In the data rows, the value 500 means zero.
How far apart are the two rows of each pair, measured in a hidden way? 0 means very close, and 20 very far. Two or three weighted sums of its numbers give each row a place; it is the straight-line distance between the places.
[585 618 418 424 591 428 647 421 615 372 377 377 398 491 540 529 535 411 639
 552 651]
[437 600 434 631 407 563 467 622 425 599 526 620 415 554 404 620 453 613 443
 620 503] 9
[714 448 370 636 339 286 693 365 447 342 725 383 771 521 493 426 702 304 668
 619 307]
[472 556 597 539 586 619 553 411 528 507 459 422 421 531 641 531 399 583 563
 613 641] 7
[569 385 446 562 386 408 610 530 641 549 656 554 582 375 619 431 543 571 589
 555 472]
[643 289 654 418 705 569 489 344 398 349 709 404 611 360 716 335 525 378 349
 368 707] 7
[418 570 481 652 441 645 446 648 404 653 410 647 389 656 392 652 406 651 372
 654 382]
[517 467 452 453 435 480 387 610 415 463 523 554 542 494 382 588 558 459 547
 532 480] 10
[413 598 427 647 409 657 387 651 397 659 382 652 384 661 386 657 366 657 370
 655 379]
[504 356 401 375 506 608 503 388 548 405 615 487 427 354 616 387 424 358 686
 380 679] 3
[647 674 669 352 654 342 405 388 335 443 549 409 360 423 498 355 445 305 639
 360 708]
[403 275 507 342 718 298 636 473 298 539 677 351 736 369 582 369 706 351 302
 594 447] 4
[604 602 672 554 657 417 704 420 342 422 693 354 383 395 644 517 704 396 691
 430 638]
[420 545 443 646 406 648 416 652 416 642 427 653 397 651 406 646 381 641 367
 647 385] 5
[488 592 430 642 424 579 463 635 451 577 406 634 443 601 489 614 412 615 407
 634 426]
[662 583 419 442 595 567 646 543 406 400 633 445 616 606 560 445 523 408 441
 403 501] 9
[413 424 361 440 664 340 593 400 373 530 618 395 563 420 597 465 467 379 358
 372 530]
[421 572 424 650 403 658 385 652 406 660 371 653 384 659 403 654 406 661 381
 657 381] 4
[415 490 402 556 624 470 440 386 683 445 608 464 630 407 432 406 432 344 642
 397 505]
[453 592 441 647 437 657 418 655 398 661 376 649 383 660 384 658 387 658 368
 652 368] 7
[579 403 411 446 379 549 461 450 377 517 512 575 486 452 650 454 597 457 574
 571 466]
[434 565 454 651 402 657 389 656 387 655 382 651 401 659 387 657 377 655 386
 657 392] 3
[494 408 593 582 422 413 589 592 444 554 530 571 545 498 625 576 469 544 550
 489 401]
[465 525 440 653 418 632 416 653 396 640 411 650 399 650 426 650 387 641 389
 644 392] 6
[695 535 654 371 688 351 405 415 386 365 389 404 602 516 581 348 612 372 500
 358 654]
[422 587 443 651 433 633 385 651 422 641 407 648 395 644 391 656 396 640 408
 648 367] 6
[450 573 552 619 425 575 451 618 411 580 411 632 451 603 420 632 421 620 454
 622 396]
[458 606 378 396 429 560 454 405 406 517 606 392 638 350 558 451 678 361 577
 526 673] 9
[632 288 718 360 447 370 702 377 364 315 645 384 337 465 665 413 560 333 564
 364 475]
[432 589 424 652 398 660 420 656 404 665 367 652 393 663 399 655 373 653 395
 653 387] 10
[418 642 615 347 659 329 408 350 494 410 363 374 395 335 302 439 412 351 660
 380 673]
[426 401 681 356 404 406 426 373 354 565 663 356 397 396 618 366 370 357 405
 401 652] 5
[392 643 393 650 374 660 386 654 368 662 395 652 381 663 373 653 381 656 375
 653 360]
[411 624 398 650 401 655 389 654 390 660 380 649 374 664 370 657 389 657 375
 657 361] 1
[421 563 467 436 406 514 635 488 619 471 635 507 423 556 422 566 526 500 439
 572 407]
[339 365 713 419 703 303 398 422 699 319 549 413 365 317 426 350 406 320 676
 343 430] 12
[618 596 458 566 510 525 553 599 470 423 439 557 666 548 462 524 433 457 414
 610 435]
[479 602 455 647 585 551 405 638 418 593 435 635 404 610 431 638 382 621 388
 635 458] 5
[502 586 512 615 470 558 475 612 424 586 415 589 409 581 413 624 436 586 492
 618 478]
[603 510 533 504 438 370 568 549 452 424 428 503 511 437 618 522 397 404 396
 544 483] 9
[453 444 642 368 419 381 691 425 706 350 663 394 495 389 626 435 673 624 480
 384 663]
[484 498 516 640 461 516 571 637 399 590 460 624 402 567 414 613 417 604 539
 588 427] 18
[465 571 429 652 414 641 450 651 408 647 421 653 405 654 410 653 385 649 373
 652 371]
[645 358 507 374 534 354 457 365 470 413 530 390 391 360 657 378 512 380 369
 373 628] 3
[651 440 452 431 502 416 542 560 569 465 467 488 632 418 523 475 560 448 419
 444 597]
[576 574 607 474 600 614 398 388 477 586 641 382 657 436 447 403 438 423 557
 374 593] 2
[391 606 397 650 403 660 387 655 389 660 380 652 375 663 386 655 361 661 377
 651 376]
[659 449 575 338 364 362 671 384 657 320 368 430 596 351 575 345 663 350 649
 382 537] 4
[720 511 636 351 440 298 669 597 343 360 407 384 405 493 682 376 637 353 604
 435 420]
[416 592 389 379 604 616 634 417 640 402 463 606 677 352 681 353 733 383 670
 379 656] 5
[718 299 702 416 685 342 699 363 635 346 437 437 712 334 373 324 463 520 447
 581 706]
[413 642 713 372 532 478 702 396 633 646 375 365 356 352 433 421 575 432 682
 461 671] 6
[424 559 505 641 424 637 426 654 394 653 399 647 388 648 387 651 399 647 381
 647 395]
[423 552 434 657 382 599 464 647 465 627 411 644 396 634 396 643 417 637 401
 645 397] 1
[508 561 513 429 575 565 514 480 481 403 528 596 687 606 485 407 607 504 479
 566 582]
[659 635 584 418 610 382 607 410 686 391 628 379 389 366 435 382 582 424 364
 417 492] 3
[421 576 436 651 414 655 425 654 414 661 389 652 382 661 372 659 378 658 371
 653 396]
[446 334 539 362 651 436 387 399 724 409 493 342 653 369 386 444 458 349 638
 339 332] 10
[420 590 454 647 422 591 431 641 423 602 437 625 388 612 404 640 385 606 395
 645 400]
[660 633 613 449 508 383 610 535 524 446 468 540 599 567 602 409 602 401 448
 496 408] 6
[690 605 685 405 303 412 639 425 563 351 666 385 665 357 666 360 538 385 549
 516 639]
[604 495 452 377 401 346 690 380 582 408 706 486 569 366 369 361 441 398 631
 347 390] 6
[604 615 664 612 393 311 726 386 722 327 677 337 657 314 451 349 726 292 400
 352 689]
[502 331 721 412 685 377 679 374 605 613 646 357 663 375 656 374 454 467 675
 611 496] 10
[416 571 422 649 425 654 406 655 412 665 376 653 399 660 378 658 383 659 380
 659 379]
[340 390 616 365 679 346 451 391 442 452 691 376 627 657 418 349 674 338 708
 366 531] 10
[645 318 677 327 658 317 361 507 678 347 615 343 676 380 324 341 650 341 672
 380 374]
[425 571 454 652 404 647 405 657 410 652 386 654 398 652 391 655 385 646 371
 651 384] 11
[386 546 639 467 598 460 363 523 490 586 547 533 475 500 527 423 411 448 423
 377 572]
[448 603 424 653 397 654 418 655 422 653 410 650 396 658 403 658 377 659 386
 652 376] 9
[684 633 619 356 656 285 701 376 365 543 546 344 644 349 655 558 358 407 588
 386 527]
[499 438 647 456 445 414 566 449 621 595 457 589 379 414 477 469 423 553 422
 412 587] 12
[639 407 613 459 459 524 483 570 436 593 599 546 479 485 672 537 442 445 465
 554 394]
[613 610 661 461 589 558 580 405 457 488 459 592 480 577 393 413 494 475 449
 608 632] 17
[406 608 464 646 403 660 400 650 385 659 370 653 376 660 383 656 371 656 374
 655 383]
[514 601 538 579 379 536 399 578 439 475 638 583 398 529 518 599 497 493 596
 586 557] 4
[709 299 646 599 306 639 689 431 674 398 692 348 634 388 396 335 557 364 621
 498 604]
[381 658 609 359 647 363 623 438 542 393 670 558 566 463 656 365 590 350 708
 371 693] 8
[411 544 516 647 444 614 423 647 426 625 488 637 393 622 415 655 398 636 396
 641 383]
[758 270 637 358 327 581 717 351 741 367 641 345 735 353 324 418 673 324 714
 307 551] 7
[431 530 497 650 416 599 454 641 433 623 462 644 409 619 412 648 386 631 371
 646 397]
[369 298 402 377 625 402 309 592 713 349 709 392 687 392 412 380 623 365 600
 342 666] 8
[356 537 400 352 675 377 672 441 676 457 360 376 573 364 550 422 607 407 616
 424 723]
[473 306 480 381 316 342 682 396 373 524 420 375 685 395 565 407 491 397 617
 477 594] 10
[408 581 438 644 401 613 432 652 410 637 436 645 384 636 409 648 411 634 407
 644 393]
[533 573 444 639 414 609 469 637 426 577 419 632 423 540 412 634 486 614 441
 619 460] 1
[474 565 415 638 471 608 490 638 397 584 438 632 399 615 403 640 446 628 501
 610 411]
[471 594 427 653 409 650 415 652 380 647 415 644 389 648 414 655 380 650 388
 648 371] 3
[445 547 417 546 536 493 456 509 564 488 587 549 496 485 592 428 586 388 564
 572 516]
[339 333 757 387 540 308 364 576 719 339 699 379 317 641 673 325 620 308 530
 370 615] 15
[580 594 372 388 635 556 735 437 670 561 386 341 528 420 718 384 449 488 625
 365 605]
[595 529 598 372 366 353 465 399 638 440 334 353 547 488 628 497 610 362 422
 365 443] 12
[421 587 423 647 418 653 417 647 410 662 401 649 389 657 399 659 385 658 377
 653 371]
[352 608 385 403 463 355 621 396 479 379 593 401 383 479 549 489 430 406 444
 355 641] 7
[519 343 389 350 649 649 619 449 700 345 455 354 695 628 660 376 409 397 661
 335 706]
[414 564 483 622 474 569 477 606 439 578 512 625 542 624 487 610 522 583 486
 610 389] 9
[431 393 615 437 660 340 485 358 529 323 552 402 343 573 643 425 614 381 317
 443 357]
[503 585 446 650 465 647 406 652 386 651 391 650 401 656 403 654 378 658 383
 656 403] 14
[452 559 451 655 447 595 429 652 394 617 456 643 414 622 426 641 426 630 450
 628 400]
[673 574 668 461 564 562 720 379 358 338 636 378 534 432 631 454 654 412 604
 384 509] 9
[441 595 410 649 405 658 391 657 371 657 402 652 388 662 371 653 387 657 378
 651 375]
[620 402 378 495 399 449 415 407 387 426 534 482 574 455 559 448 630 603 433
 414 492] 10
[658 552 591 388 607 589 707 369 603 582 490 454 620 372 650 384 687 415 714
 555 401]
[622 612 613 453 450 550 665 408 426 563 621 417 456 418 679 380 638 539 612
 432 635] 10
[428 606 416 650 412 655 392 655 396 663 398 652 389 658 389 655 370 654 380
 659 375]
[576 439 529 434 360 550 444 406 588 594 632 580 556 592 588 372 572 453 705
 459 595] 4
[366 404 620 541 447 390 612 376 454 426 606 346 677 462 674 434 555 351 527
 386 690]
[462 588 436 647 391 640 416 652 391 647 414 645 397 651 383 654 402 647 395
 648 398] 2
[394 586 347 359 606 349 341 416 396 321 624 383 361 376 660 331 402 403 690
 371 317]
[593 445 520 436 506 416 539 484 538 449 620 523 536 494 434 407 565 457 521
 534 548] 3
[467 501 456 650 438 621 422 656 397 637 387 643 401 630 401 653 395 632 416
 643 420]
[500 582 451 647 499 607 457 633 443 597 394 634 436 602 459 626 423 602 399
 649 401] 1
[375 649 396 653 389 661 387 657 374 655 377 651 378 661 381 656 376 658 369
 657 367]
[650 344 374 390 643 406 365 349 584 574 671 449 692 587 678 365 684 417 616
 497 402] 4
[428 499 471 632 435 543 538 612 560 602 396 614 485 611 429 639 364 602 378
 629 427]
[391 615 408 647 385 660 388 651 391 665 390 653 373 660 386 656 373 654 367
 653 374] 1
[443 579 413 649 440 637 419 649 409 644 399 647 388 641 401 649 383 641 386
 653 393]
[572 492 587 342 428 486 447 367 696 342 684 395 376 393 386 362 574 409 665
 387 656] 9
[458 562 458 652 407 638 403 655 419 645 404 653 376 647 394 656 375 648 386
 652 402]
[472 587 429 642 410 572 400 643 466 601 477 636 429 625 407 637 381 602 387
 643 388] 2
[416 640 404 347 376 324 705 338 712 313 706 334 671 442 591 315 313 299 664
 376 643]
[426 540 452 652 411 625 422 647 406 619 388 644 431 638 395 651 404 637 411
 645 433] 5
[574 506 379 395 647 360 434 364 398 378 436 398 531 389 617 400 581 438 547
 577 614]
[486 369 410 399 480 424 356 379 486 403 372 371 408 373 587 393 638 429 373
 354 458] 8
[658 381 716 329 337 343 552 334 704 321 626 557 395 356 329 316 642 337 437
 441 694]
[449 323 605 437 496 525 455 418 641 381 421 396 550 396 692 551 646 398 571
 602 536] 15
[421 439 581 355 334 356 613 336 358 379 682 363 633 362 383 567 593 457 660
 375 715]
[645 568 542 397 610 415 621 354 394 460 494 620 591 424 474 573 681 449 622
 412 619] 6
[468 571 507 411 700 330 683 355 604 421 653 433 625 525 426 429 694 452 458
 573 601]
[395 563 463 625 425 496 414 615 400 574 444 610 507 561 507 571 428 591 561
 600 390] 16
[649 268 571 361 673 357 559 395 321 331 724 343 638 650 720 332 469 313 670
 334 703]
[470 446 425 638 454 584 484 638 409 553 539 623 386 626 440 608 419 610 389
 622 410] 5
[649 599 421 343 472 319 450 415 676 345 500 361 577 343 688 400 591 353 690
 349 317]
[407 590 421 652 427 652 409 652 402 651 395 648 396 652 405 654 374 649 376
 650 371] 6
[437 566 446 653 421 643 423 654 411 645 401 643 392 642 410 648 395 645 379
 652 386]
[543 397 586 535 420 524 519 476 527 581 575 566 433 588 472 557 388 576 498
 500 396] 6
[431 470 542 532 426 568 611 519 456 423 635 397 406 565 406 418 489 555 429
 467 554]
[647 339 350 382 688 384 697 403 645 336 403 360 329 341 718 579 356 353 486
 339 664] 13
[599 406 464 407 608 507 370 385 654 388 369 355 582 382 561 427 424 417 630
 403 674]
[414 580 499 653 400 653 413 652 400 657 393 655 387 652 380 655 374 655 387
 652 372] 4
[422 607 430 648 424 639 417 646 430 649 435 647 400 649 397 651 379 649 394
 648 416]
[649 375 352 424 410 440 448 506 373 407 609 433 676 506 543 367 464 632 612
 526 616] 5
[402 567 440 652 414 634 412 651 396 638 451 646 400 645 400 653 387 644 409
 649 390]
[473 600 513 598 654 577 510 576 396 570 443 593 421 595 461 520 494 579 409
 542 420] 6
[442 477 574 356 624 441 613 382 628 463 646 379 639 600 387 344 620 372 637
 375 669]
[421 538 428 654 426 599 425 651 460 625 415 648 392 638 417 647 389 638 396
 641 401] 11
[605 335 540 390 413 359 404 358 582 352 408 350 672 406 664 375 501 364 712
 603 608]
[590 461 566 537 588 368 470 399 567 376 577 389 687 369 651 497 507 591 498
 370 389] 14
[455 525 444 652 418 636 429 652 408 646 391 641 398 650 418 654 376 643 374
 644 387]
[342 490 687 368 645 562 542 395 543 596 649 482 357 562 616 384 622 409 685
 390 686] 8
[473 582 409 647 392 657 422 656 413 657 385 653 382 659 412 656 384 651 377
 655 367]
[430 285 722 417 682 318 482 363 336 354 546 303 725 395 597 409 738 568 330
 432 696] 11
[433 606 367 365 571 605 379 368 415 441 669 382 654 377 563 353 373 478 354
 345 646]
[389 557 455 465 519 450 493 363 441 535 561 381 417 392 578 402 342 415 494
 376 337] 6
[633 433 425 598 481 480 373 597 414 626 407 604 450 569 498 556 541 554 545
 516 509]
[307 310 720 415 686 365 593 367 535 344 351 654 671 326 587 620 719 399 693
 353 670] 7
[430 563 429 649 397 633 390 650 419 643 408 643 358 641 400 652 418 641 466
 653 378]
[707 505 681 384 400 601 360 371 660 382 454 440 576 366 637 378 688 445 586
 553 594] 3
[602 538 561 437 419 393 627 437 461 565 526 404 604 519 395 409 634 367 466
 479 447]
[604 365 611 458 426 399 525 395 619 470 588 421 611 582 567 414 585 436 457
 461 465] 7
[418 350 722 335 691 321 678 338 601 625 301 331 552 474 339 434 638 407 311
 396 663]
[493 474 561 449 548 524 437 522 497 431 431 461 433 534 483 467 483 569 589
 440 525] 3
[662 679 446 330 666 335 414 381 685 337 690 337 668 373 633 354 628 320 402
 404 675]
[395 602 595 510 379 450 681 355 389 549 617 370 637 583 398 405 634 375 604
 379 622] 6
[421 411 395 449 591 502 600 454 675 461 526 584 606 460 503 422 598 546 530
 440 635]
[488 424 408 559 444 534 596 588 445 405 446 479 662 416 418 460 589 430 646
 577 545] 16
[418 599 426 650 411 659 397 655 418 663 374 648 392 658 392 654 364 652 364
 654 372]
[517 233 634 387 362 353 367 383 722 322 602 360 690 327 501 333 634 411 712
 368 740] 7
[504 559 422 646 415 559 447 640 484 606 454 637 399 632 412 635 555 619 445
 605 413]
[637 340 388 365 625 473 650 353 510 545 318 352 548 442 552 338 484 379 522
 397 330] 4
[548 399 518 630 691 286 581 363 692 417 760 563 700 352 657 343 397 363 722
 381 473]
[430 583 428 648 425 656 404 652 414 656 387 652 391 662 389 655 382 656 371
 656 379] 7
[413 601 426 650 409 647 407 653 382 651 380 644 395 648 405 653 383 650 384
 650 391]
[378 679 331 368 395 512 688 424 726 359 400 388 744 487 409 567 647 373 511
 426 474] 6
[364 658 370 646 382 657 364 655 381 663 375 654 377 654 375 660 378 656 370
 656 369]
[356 287 298 396 685 332 562 414 436 302 678 332 673 603 670 536 480 300 634
 318 663] 5
[514 650 604 484 357 439 567 397 682 414 667 396 578 523 647 430 400 587 419
 403 589]
[722 699 426 355 393 280 733 562 729 323 674 380 378 307 718 390 720 421 720
 361 706] 7
[618 607 361 349 722 366 702 353 445 350 622 309 677 327 302 315 546 382 746
 343 728]
[743 399 692 375 452 338 529 401 719 341 459 408 560 372 470 387 574 336 650
 602 385] 10
[593 410 602 367 656 375 687 432 394 343 687 362 628 316 468 399 666 344 457
 387 647]
[448 576 448 649 407 624 428 644 428 626 410 640 395 633 432 641 402 630 393
 636 410] 7
[414 594 410 651 414 661 413 653 399 662 385 648 384 662 378 657 378 656 403
 654 386]
[408 370 480 346 582 349 688 443 432 555 422 443 672 367 486 355 667 341 662
 356 639] 6
[412 588 412 647 393 661 419 650 407 662 388 650 383 657 396 650 385 659 381
 657 377]
[417 603 441 649 410 632 421 654 413 645 396 644 404 650 398 649 386 647 381
 650 362] 1
[475 486 573 415 369 526 586 580 379 441 625 556 477 445 386 405 584 420 623
 427 545]
[542 564 531 465 721 610 667 416 447 388 608 369 418 340 441 348 651 462 721
 387 598] 15
[614 590 564 573 515 517 547 420 418 556 533 493 457 425 420 416 613 519 608
 535 547]
[425 550 522 608 491 475 445 603 544 588 383 555 381 444 380 607 382 556 524
 609 401] 11
[431 445 595 587 490 511 650 475 614 478 633 461 569 446 693 551 583 500 372
 411 525]
[697 364 731 382 305 323 630 393 351 281 724 342 773 385 696 402 699 316 665
 340 330] 12
[447 593 431 654 433 586 450 640 416 612 413 642 418 616 450 636 381 594 423
 638 391]
[691 383 662 375 655 392 354 372 629 482 621 387 457 411 523 352 426 597 372
 424 521] 11
[412 605 405 652 401 661 426 657 407 665 396 649 386 657 401 657 378 657 373
 653 372]
[460 516 452 656 412 627 455 657 437 628 393 643 391 633 401 655 384 634 375
 640 382] 1
[431 554 440 649 408 586 506 647 413 620 429 632 426 608 383 642 437 612 372
 636 391]
[364 591 576 564 407 515 626 500 506 385 597 553 452 581 611 565 611 396 409
 494 408] 7
[425 546 639 439 368 464 417 424 670 443 692 420 612 437 583 415 562 353 658
 530 658]
[414 602 418 651 420 657 411 656 394 664 391 652 382 657 390 659 382 657 373
 655 367] 9
[539 388 413 607 501 492 371 577 496 585 512 604 585 622 464 620 574 586 453
 585 496]
[656 373 431 374 331 374 621 357 580 626 431 411 449 465 408 383 575 445 603
 413 619] 1
[476 369 455 348 432 421 659 412 590 359 651 371 459 620 682 401 386 369 672
 390 659]
[457 402 512 556 554 583 585 518 434 474 412 462 519 451 509 590 401 495 447
 400 636] 9
[451 485 644 365 584 322 605 330 339 339 471 320 621 339 669 582 378 344 730
 358 683]
[375 568 633 555 402 568 605 426 426 430 545 413 603 558 405 430 447 531 617
 441 607] 16
[410 590 435 648 396 655 402 651 411 667 380 652 390 658 376 657 379 655 371
 655 385]
[504 361 490 399 498 342 659 420 678 552 448 415 667 451 655 404 446 537 691
 376 675] 2
[630 601 403 360 583 375 506 365 461 455 428 341 386 349 386 510 662 367 589
 365 398]
[397 335 491 596 484 382 463 409 610 520 411 502 439 441 600 427 434 510 394
 580 612] 6
[616 622 352 417 648 325 653 383 720 484 677 369 687 367 672 361 576 604 713
 482 676]
[537 296 432 352 624 377 690 338 708 323 659 324 397 367 549 363 352 656 520
 363 383] 13
[629 264 652 387 704 315 365 367 316 470 598 442 352 354 681 384 635 385 693
 408 424]
[466 430 580 542 409 519 405 570 391 568 465 523 449 447 516 567 460 476 460
 454 425] 7
[558 500 370 428 379 578 432 399 478 577 582 539 591 489 621 485 453 579 612
 497 664]
[647 319 572 391 675 316 580 342 508 411 536 380 590 392 411 373 643 363 677
 396 296] 2
[382 322 562 389 452 415 323 437 683 321 344 395 635 386 618 364 460 398 683
 341 360]
[476 433 589 355 518 457 598 350 364 366 388 444 358 330 384 366 697 330 665
 372 573] 9
[407 594 432 645 406 656 399 653 406 657 394 654 381 662 391 656 379 658 390
 657 373]
[444 500 385 423 528 358 614 366 642 412 579 405 590 426 642 440 441 355 541
 476 500] 3
[387 416 432 567 627 441 513 481 422 432 486 548 417 605 628 555 527 522 601
 535 473]
[497 368 549 569 622 547 394 486 512 436 447 425 463 391 648 415 398 546 593
 578 635] 12
[613 462 431 380 469 372 605 360 522 363 393 370 444 451 637 426 635 632 675
 363 622]
[391 588 649 379 436 633 648 379 643 363 627 359 390 397 601 394 553 528 338
 373 650] 9
[437 640 655 417 400 374 427 576 403 528 634 515 444 389 687 409 481 490 401
 476 422]
[670 394 408 359 646 393 510 394 636 610 382 356 680 373 608 388 612 415 595
 406 625] 13
[424 597 671 365 529 357 709 343 687 334 705 365 402 633 595 341 707 365 663
 529 680]
[409 599 411 645 409 653 394 653 436 658 392 653 382 658 397 659 397 655 373
 655 372] 17
[592 447 647 415 376 421 514 548 426 385 658 390 651 385 557 451 559 383 478
 369 415]
[591 582 557 554 574 571 406 599 575 518 460 569 469 504 445 487 448 532 597
 538 401] 12
[471 598 423 652 436 652 455 653 385 653 384 649 401 653 393 656 379 650 398
 651 373]
[564 407 472 437 630 564 521 581 416 419 538 531 618 500 657 483 423 561 599
 364 647] 6
[656 527 648 425 671 305 724 402 589 359 497 333 540 599 499 363 681 448 620
 410 623]
[573 514 425 598 484 435 383 558 484 447 506 481 522 552 529 518 397 531 471
 483 656] 17
[598 417 447 354 359 446 355 360 573 378 575 420 660 386 551 378 425 428 656
 446 706]
[413 268 647 343 519 330 753 338 705 318 573 551 339 381 616 400 728 298 724
 302 331] 15
[734 464 653 408 586 520 633 346 697 373 406 363 662 412 701 358 514 345 660
 447 564]
[423 585 457 652 395 656 393 654 396 665 402 655 397 659 382 658 378 658 376
 658 381] 3
[432 570 417 646 406 643 426 652 432 647 408 651 390 654 386 655 388 649 401
 648 366]
[686 473 343 594 644 339 542 371 589 351 384 330 474 374 719 439 657 339 685
 344 343] 9
[507 580 389 458 596 440 599 409 378 409 657 432 363 388 542 435 452 371 530
 470 403]
[613 440 343 474 673 546 630 375 391 419 702 412 670 338 647 347 413 374 346
 358 684] 1
[639 624 555 405 635 379 607 432 551 482 686 446 415 361 529 349 368 387 600
 382 694]
[575 604 455 542 543 506 397 589 461 537 590 556 392 439 634 542 551 514 440
 520 420] 1
[453 467 553 523 541 610 533 529 591 594 574 601 482 440 461 521 573 608 404
 523 599]
[380 603 670 369 648 657 604 365 389 355 641 393 524 525 497 414 696 427 389
 429 535] 12
[561 438 400 364 568 435 395 425 504 548 602 421 415 361 563 610 542 572 566
 377 612]
[450 389 566 533 482 449 585 551 558 560 474 445 587 583 373 442 404 572 551
 567 636] 3
[547 526 609 467 485 471 524 421 538 469 643 622 611 420 409 586 473 384 442
 541 633]
[642 356 579 505 593 601 509 398 518 361 403 371 622 400 374 386 579 374 674
 386 646] 12
[638 475 525 348 713 330 492 352 686 356 728 469 560 354 699 374 569 346 640
 387 394]
[670 466 662 410 474 608 609 404 343 398 413 404 651 356 606 381 610 347 615
 356 660] 3
[403 617 416 650 403 660 389 656 387 659 387 653 390 658 381 656 369 658 393
 650 371]
[396 629 414 645 377 655 402 652 382 661 388 653 374 659 390 654 388 655 402
 656 391] 1
[613 452 668 373 505 578 591 411 381 486 679 534 319 382 489 411 531 379 446
 353 522]
[411 601 418 651 414 660 412 656 382 663 391 648 383 656 396 655 390 657 380
 655 377] 9
[668 660 652 417 498 608 476 384 536 515 660 449 583 541 643 342 533 503 574
 389 642]
[464 494 445 606 567 578 396 607 509 521 477 557 416 590 516 567 519 615 370
 615 426] 6
[560 492 462 495 651 439 519 402 613 424 499 508 462 437 388 436 665 567 518
 412 406]
[689 605 569 515 556 317 392 402 303 329 750 371 346 448 698 520 649 333 645
 333 400] 12
[619 382 682 373 306 638 683 393 414 327 590 390 500 360 384 342 452 481 610
 362 347]
[421 562 427 650 412 639 423 656 390 650 406 648 383 650 384 655 406 646 408
 647 372] 11
[607 331 622 384 591 374 379 548 586 360 399 367 509 601 684 361 506 458 612
 358 395]
[685 307 386 368 312 324 423 407 381 317 319 340 675 630 297 329 716 489 555
 428 314] 8
[724 224 325 332 358 415 664 349 633 376 659 349 644 439 560 513 595 317 697
 310 618]
[367 391 613 381 655 402 482 404 699 401 357 522 727 380 636 392 314 356 732
 352 687] 11
[434 534 484 606 550 409 510 586 652 453 547 570 520 462 393 547 442 480 616
 596 469]
[707 683 524 368 688 362 575 357 680 312 687 371 706 351 341 461 421 350 337
 330 636] 11
[462 417 525 629 440 589 450 631 487 588 382 610 375 602 458 616 379 556 410
 609 470]
[377 274 618 358 677 375 573 476 358 374 590 347 553 375 672 366 593 380 598
 411 685] 3
[466 554 484 650 438 631 432 649 390 644 393 646 392 650 378 655 370 644 377
 637 391]
[504 568 435 397 626 539 614 423 703 389 492 561 460 502 648 464 558 589 610
 387 622] 17
[483 337 427 361 614 351 403 363 618 641 633 370 555 337 664 363 639 352 576
 459 484]
[547 362 426 550 586 471 497 548 528 574 576 492 638 532 457 480 424 514 486
 411 538] 9
[429 395 647 366 374 497 663 380 631 500 348 358 588 344 666 327 701 440 663
 623 690]
[420 601 432 648 420 659 400 653 392 662 395 649 393 663 398 655 389 656 371
 659 373] 5
[476 452 385 426 437 436 404 619 638 617 538 596 402 429 466 452 501 443 447
 586 603]
[409 586 445 653 432 608 458 647 411 636 431 647 414 643 412 651 395 640 387
 656 432] 11
[695 316 630 366 700 508 442 349 627 493 488 390 431 362 693 372 715 636 636
 354 579]
[420 582 417 651 423 657 423 654 400 661 374 652 392 658 396 652 385 661 371
 655 388] 13
[589 604 299 442 479 294 644 345 697 296 408 585 666 331 744 367 723 303 476
 414 424]
[449 402 652 362 684 597 580 402 649 485 600 418 364 405 655 390 692 332 445
 393 452] 4
[634 406 343 358 557 603 426 382 585 410 329 379 615 369 678 356 406 387 652
 384 371]
[397 645 387 648 378 654 388 653 407 661 380 652 364 658 377 662 377 655 376
 654 364] 6
[368 303 689 415 438 359 558 330 372 362 645 366 734 355 637 406 640 435 678
 406 605]
[444 534 466 567 558 503 396 607 380 607 475 602 482 569 438 611 428 594 376
 623 592] 5
[721 415 626 392 724 302 657 338 381 353 741 404 545 387 339 402 688 371 502
 438 726]
[431 352 373 525 565 472 329 359 630 384 616 374 570 422 622 533 547 560 655
 372 406] 5
